One vector is turned by the same rotation once a step. Each row is the vector after some number of steps, and that number follows the row.
The counts run from 0 to 434.
-0.583 -1.163 -2.080 -2.053 -1.354  2.034  1.913  1.354 -2.296 -1.465 -0.176 -4.044 -0.654  0.008 -0.313  2.495  0.356 -1.933  0.284  0.424 -0.343 -1.043 -1.626  0.877 -0.303 -2.393 -1.570 -0.244 -2.189  2.741 -2.813 -0.972  0.319 -2.038  1.829 -0.503 -0.893 -1.801 -3.946  0.655 -1.545
208
-1.383  2.482 -0.151  2.820 -0.719 -1.600 -1.747 -0.382 -0.783 -3.448  1.375  0.047  1.131 -3.443 -2.101 -0.610  1.456 -2.410  0.929  0.558  0.233 -1.378  3.511 -1.054 -0.602  2.669  1.170 -0.771 -0.283  0.893 -1.705 -3.027 -0.296  2.915  0.364  1.719 -0.653  2.389 -1.419  0.169 -1.532
279
-2.740 -3.456  1.393  0.159 -2.050  3.162  0.174 -0.897  0.017  0.726 -1.694 -0.424 -1.004  1.433 -1.134  2.733  1.149 -1.150  0.676  2.412  0.397 -1.333 -2.551  2.434  1.273  0.727 -1.415 -3.460  1.079  0.020 -1.325  0.808  2.940  1.373 -2.974 -1.341 -2.844 -0.212 -0.211  0.506  0.717
225
-0.087 -1.222  1.585  0.630  0.561 -2.540  0.453 -3.815 -3.672 -1.842  1.387 -4.449  1.334 -1.521  0.635  3.136  0.553 -2.150 -0.195 -0.058  0.775 -2.221  2.656  1.254 -0.556 -0.145 -0.661  0.237  0.310  1.473  0.451 -0.073 -0.579  1.810 -1.563 -1.630 -1.894  0.595  1.252  0.140 -2.868
147
-2.571 -0.681 -1.623 -0.773 -1.545 -0.353  2.505 -1.821 -0.775  0.984  0.871 -2.852 -4.302 -0.425 -0.986  0.650 -0.898 -4.110 -0.678 -1.228 -2.151  0.941 -0.542  2.415  1.658 -0.377 -1.777  0.796 -1.380  1.617 -0.310 -0.675  0.314 -3.577  0.055 -0.079  1.360 -2.654 -1.075 -0.016 -0.661
61
-2.528  0.258 -0.526 -0.254  1.147  2.500 -1.942  2.537 -0.149 -1.224  0.744  3.704 -3.093  0.592  1.557  1.617  2.977 -1.140  1.141  2.018 -1.396  3.722  0.609 -2.563 -0.830 -0.504  1.728 -2.779  1.101 -0.270  1.054 -0.214 -0.444 -0.281  0.784  0.971 -0.770  1.313 -1.769 -1.298 -0.623
41
-0.501 -0.684  0.119 -0.482  0.595  2.035 -1.965 -0.022 -0.087  1.998  2.053  3.441 -1.926  0.541  2.715 -0.587  2.376 -1.766  1.783  1.403 -3.268  2.696  1.137 -1.144 -0.079 -2.829 -0.232 -2.773 -0.858  0.812  2.932  1.561 -1.466  1.448 -0.520 -2.224  0.406  0.367  2.300 -0.081  0.791
37
-2.162  0.841 -2.513  1.437 -0.421  2.582 -2.502  2.297  1.702 -0.570  1.032 -0.111  0.894  0.958 -1.486  1.705  2.620  0.467  0.892 -0.060 -1.449 -0.121 -0.179 -4.151 -0.985  0.288  2.426 -2.822  0.749 -0.396  3.728 -1.622 -2.030  2.368 -0.133  0.918  0.232  0.480 -1.078 -1.256 -1.366
29
-0.149  1.618  1.084 -0.125  2.419  0.067  0.252  2.029 -1.477  0.057  0.241  0.112 -2.349  1.235  3.588  1.374  0.113  1.552  2.863  0.965 -2.224  0.768 -0.667 -2.918  0.410 -1.207 -1.345  0.745  1.468 -0.983  3.062  2.099  1.265 -0.497  1.202  0.921 -1.960  1.306 -2.125  0.265 -3.901
319
-1.373  1.774 -0.580  0.907  0.862 -0.090 -1.849  1.758  1.511 -0.334  1.682  0.683 -1.179 -1.245 -1.192 -3.063 -0.816  0.148  0.479 -0.667  0.302 -3.456 -1.114  1.666  5.243  1.064 -1.168 -0.398  2.332 -1.969  0.610  2.209 -1.356  2.013  3.324 -1.449  0.865  0.656  0.326 -1.647  0.627
401
-2.775  0.668 -0.969  3.705 -0.774 -1.718 -1.949 -1.805  0.585 -0.708  1.436  1.042 -0.306 -1.496 -2.393  0.994  1.769 -2.184  0.714  0.933  0.360  0.417  3.808 -1.122 -2.840 -0.062  3.424 -2.041 -0.856  1.946 -0.363 -1.326 -1.585  2.389 -0.634  0.065 -0.749  0.913  2.486 -0.513  2.187
427
 0.472 -0.944  2.047 -1.123  1.036 -3.078  2.289  2.244 -4.516  0.074  0.115  0.506 -1.142 -2.037  0.598  2.525 -1.438  1.939  1.748 -2.692  0.102 -0.655  0.023  1.572  1.325 -0.665  1.306  2.102 -1.456 -1.061  0.678  0.805  2.760 -0.089 -0.314 -1.410 -2.781 -0.311  2.048  1.280  1.778
382
 1.801 -1.563 -2.539 -1.019 -0.931 -1.408  0.879  3.103 -2.292 -2.314  2.197  1.911 -2.074 -0.049  2.715 -4.055 -0.972  0.010  2.084 -1.780 -0.193 -1.029  0.507  1.431  0.429 -0.746 -0.659  0.807 -2.993  1.042 -0.161  2.062 -0.872  1.355  2.687 -1.646 -1.161  0.762 -0.231  1.734  0.651
121
-3.484  1.988 -1.012  1.514 -0.655  0.502 -1.467  1.861  2.341  1.244  1.452  1.165 -2.407  0.505 -0.474 -0.501  1.491 -0.657  1.236 -0.177 -3.197  2.101 -0.565 -4.171 -0.680  1.287  1.360 -1.281  0.776 -1.347  4.536  0.125 -0.008  1.088 -1.612  1.740  0.261  0.427 -0.740 -0.639 -1.109
178
-1.500  1.271 -1.831 -1.951 -1.393  1.713  2.121  1.779 -0.459 -1.029  0.259 -2.063 -0.929 -1.321 -2.196  1.024 -0.695 -1.078  1.343 -0.114 -1.731 -0.039 -0.298  0.194 -0.041 -1.230 -0.846  0.486 -2.343  2.499 -2.171 -1.793  1.054 -2.886  4.950  0.720  1.027 -0.516 -4.672 -0.062 -0.034
206
-1.083 -0.034 -1.949 -2.062 -1.067  2.524  1.982  1.700 -1.992 -1.218 -0.226 -2.877 -0.984 -0.308 -1.210  1.863 -0.292 -1.315  0.495 -0.035 -1.236 -0.948 -0.665  0.359 -0.240 -1.471 -1.229  0.469 -1.841  2.695 -2.447 -1.758  0.650 -2.315  3.423  0.503  0.531 -1.102 -4.879  0.454 -1.360
207
-2.244 -0.083  1.843 -0.304  0.236  0.495  0.193  1.709 -4.148  1.856 -1.087 -0.236 -0.224  2.229 -1.312  2.133  1.424  0.188 -1.455 -0.635  1.069 -4.590 -0.370 -1.504 -1.657  1.000 -0.243  2.156 -1.394 -0.085  0.256  0.248  1.453  2.429 -2.106  1.629 -3.106 -1.593  1.350  3.445 -0.615
96
 0.426  0.017 -0.001 -1.129  1.567  3.027 -2.400  0.891 -3.129  1.304  1.160  2.004 -0.137  1.187  3.151  0.729  2.520 -1.227  2.035  0.119 -2.588  0.159  0.877 -2.400  0.323 -1.768 -0.974 -1.449 -0.977  0.923  3.404 -0.110 -1.755  2.034 -1.026 -0.647  0.716  0.344  1.202  1.473 -2.594
35
-1.509 -1.328 -1.221  2.046 -0.709 -1.442  0.249 -1.477 -0.596 -4.163  0.471 -2.482  0.303 -0.196 -0.975  4.498  0.887  0.007  0.956  0.013  1.844  0.005  2.136 -0.906 -2.704 -0.276  3.300 -1.961  0.153  1.763  0.197 -2.072  0.248  0.410  0.974  0.207 -2.700  1.912 -0.551 -1.410 -0.728
292
-1.903  1.235  3.244  2.059  2.319 -3.460 -0.121 -1.223 -0.027 -1.311  2.349 -1.276  1.210 -4.105 -0.496  0.680 -0.794  0.665  1.050  1.722  0.755 -0.165  1.915  0.662  1.718  0.975  0.882 -1.403  2.552 -1.701 -0.962  1.992 -0.286  1.557  1.031 -1.840 -2.924  1.641  0.022 -2.601  0.126
3
-0.195 -2.751 -1.138 -2.598 -2.668  4.185  0.668  2.038 -2.706 -0.931 -0.871 -1.739  0.676  1.010 -0.622  1.807  1.584 -1.514  1.008  0.143 -0.852 -1.820 -1.509 -0.123 -0.994 -0.853 -1.477 -1.300 -2.627  2.303 -1.934 -1.720  1.518  1.393 -0.705 -0.163 -1.369 -0.974 -2.855  2.588 -1.505
358
-0.058  1.863 -1.827  2.328  0.119 -1.908 -2.212  3.001  0.655 -1.155  1.673  1.481 -0.336 -3.778  0.288 -4.073  0.028 -0.607  1.938 -0.095  0.502 -0.994 -0.529  0.064  1.368 -0.323  1.733 -2.248 -0.447 -1.051 -2.325  2.350 -2.622  3.457  0.325 -1.062 -0.643  0.085  0.258 -0.664  1.226
265
-2.228  0.378  0.058 -0.104  0.508  3.101 -1.954  0.408  0.839  0.963  1.897  4.625 -2.747  0.912  0.915 -0.650  2.451 -2.118  1.825  1.362 -3.446  2.997  1.878 -1.476  0.707  0.701 -0.052 -2.480  0.318 -0.505  3.033 -0.668 -0.653 -0.193  1.114 -0.155  1.673  1.760  0.194 -0.674  0.236
39
-2.501 -2.016  0.253  1.741 -0.394 -0.756 -0.104 -4.328  1.151 -1.737  1.953  0.629 -1.047 -0.268 -0.862  1.009  0.427 -2.429  0.711  2.192  0.296  0.211  4.409  2.641 -0.905  0.130  0.652 -2.225  0.327  2.131  0.005 -0.289 -0.203  0.264  2.343 -2.172 -0.938  1.998  1.593 -1.545  2.067
288
-0.824 -1.218 -0.283 -1.356  0.298  1.990 -0.804  0.260 -1.367  3.681  1.088 -1.867  1.525 -1.162  0.311  0.449  0.026 -1.755  0.787  0.628 -1.978 -1.199  0.324  0.358 -0.259 -3.360 -1.703 -2.426 -3.497  2.287 -3.440  1.250 -2.812  0.435  0.636 -2.427  0.592 -3.096 -0.167  0.988  0.130
348
-0.675 -0.569  3.532  0.352  0.965  2.414 -0.527 -0.602 -1.377  3.157 -1.316  0.049  0.025  0.803  0.419  1.262  0.298 -0.141  1.719  2.544 -0.248 -3.436 -1.150  1.678  1.894 -1.394 -3.260 -1.612  0.277  0.225 -1.259  2.551  1.896  2.309 -1.318 -2.008 -2.207 -0.530  1.318  2.158  0.363
86
-2.749  0.344  1.680  0.082 -0.535 -1.464  1.058  1.778 -2.873 -0.173 -0.465  1.355 -1.077 -2.339 -2.167  2.794 -1.174  1.172  1.539 -3.145 -0.373 -0.194  0.123  0.220  2.097  4.026  2.687  0.863 -0.414 -2.902  0.202 -2.113  2.741  0.295 -1.635  1.368 -1.529 -0.034  0.746  0.425  0.915
379
-2.660 -0.174 -0.475 -1.173  0.414  5.289 -1.018  1.474  0.928  0.973  0.295  0.607  1.144 -0.689 -1.787  1.084 -0.203 -0.108  1.956  1.622 -1.118 -0.924  0.388  0.101  0.994  0.129 -0.601 -4.307 -1.029  1.008 -3.601 -1.388 -0.769 -0.348  3.322 -0.972  0.667 -0.621 -3.352 -0.819  0.603
352
 0.128  2.589 -1.826  2.343 -0.230 -1.995 -1.895  2.883  1.016 -1.491  2.127  2.040 -0.107 -4.040 -0.599 -4.822 -0.453  0.014  2.719 -0.031 -0.036 -0.930  0.476 -0.205  1.524  0.276  0.889 -1.136 -0.808 -0.828 -1.038  1.256 -0.958  3.288  1.663 -0.697 -0.109  1.282 -0.507 -0.178  1.106
266
-4.314 -0.646  0.776 -0.108  0.546  0.087  0.040  2.512 -1.101 -0.174 -0.646  1.479 -2.177  1.298 -2.347  3.614  0.279  2.394 -1.122 -1.148  2.098 -2.018 -1.056 -0.083  0.772  2.765  2.748  0.322  1.624 -2.725 -0.166  0.644  1.331  0.144  0.376  1.210 -3.570 -0.462  0.059 -0.628  1.650
241
-0.883 -0.495 -2.861  0.451 -1.765 -1.621 -1.084  1.493 -0.319 -0.176  2.478 -0.140 -2.054 -0.296 -0.553 -5.026  0.301 -2.728 -0.910 -2.534 -0.284 -2.753 -1.151  1.528  1.606  0.474 -1.037  0.421 -1.104 -0.142  0.830  1.958 -2.571  3.219 -0.642 -0.731  0.764 -1.763  1.776  1.025  0.273
261
-3.245 -0.575  1.929  0.628 -1.834 -1.512  1.410  1.303 -1.220  0.105  0.169  1.443 -1.938 -2.339 -2.811  1.642 -1.053  0.478  1.513 -2.742 -0.710  0.514 -0.417  0.799  1.771  3.570  2.837  0.260 -0.843 -2.667  0.296 -1.604  2.991 -0.247 -2.325  0.887 -1.765  0.021  1.293  0.275  2.873
378
-3.914  0.374  0.882 -0.822  2.477  0.455  0.177  0.116  0.087  2.655  1.809 -0.868 -2.241 -0.238  0.421 -0.488  0.197 -1.989 -2.282  2.902 -1.187  0.835  0.456  0.468 -0.674 -2.565 -1.916 -0.817 -0.499  0.764 -2.290  3.298 -2.580 -1.963  2.049 -1.796 -0.955 -2.678 -1.614 -1.961  0.206
337
-2.995  1.666  0.333 -0.392  0.979  1.733 -0.618 -0.556 -0.532  2.715  1.698  0.140 -1.657 -2.896 -1.242  0.395 -1.284 -2.172  0.873  0.012 -2.725  0.907  1.840  0.956  2.014  0.189 -0.962 -1.744 -1.245  0.668 -3.698 -1.202 -2.356 -3.257  2.539 -0.240  2.619 -2.248 -1.876 -1.051 -0.492
201
-2.864  0.389 -1.527  0.421  0.161 -1.675 -0.056  3.424 -0.616 -2.128  0.593 -1.279 -2.275 -0.832 -2.578  1.493 -0.757  1.533 -1.449 -3.009  2.408 -1.956 -2.418  0.360  2.820  2.785  2.697  0.608  1.912 -2.796  0.301  0.286 -0.365 -0.328  0.923  0.654 -1.813 -0.843 -0.500 -1.518 -0.084
391
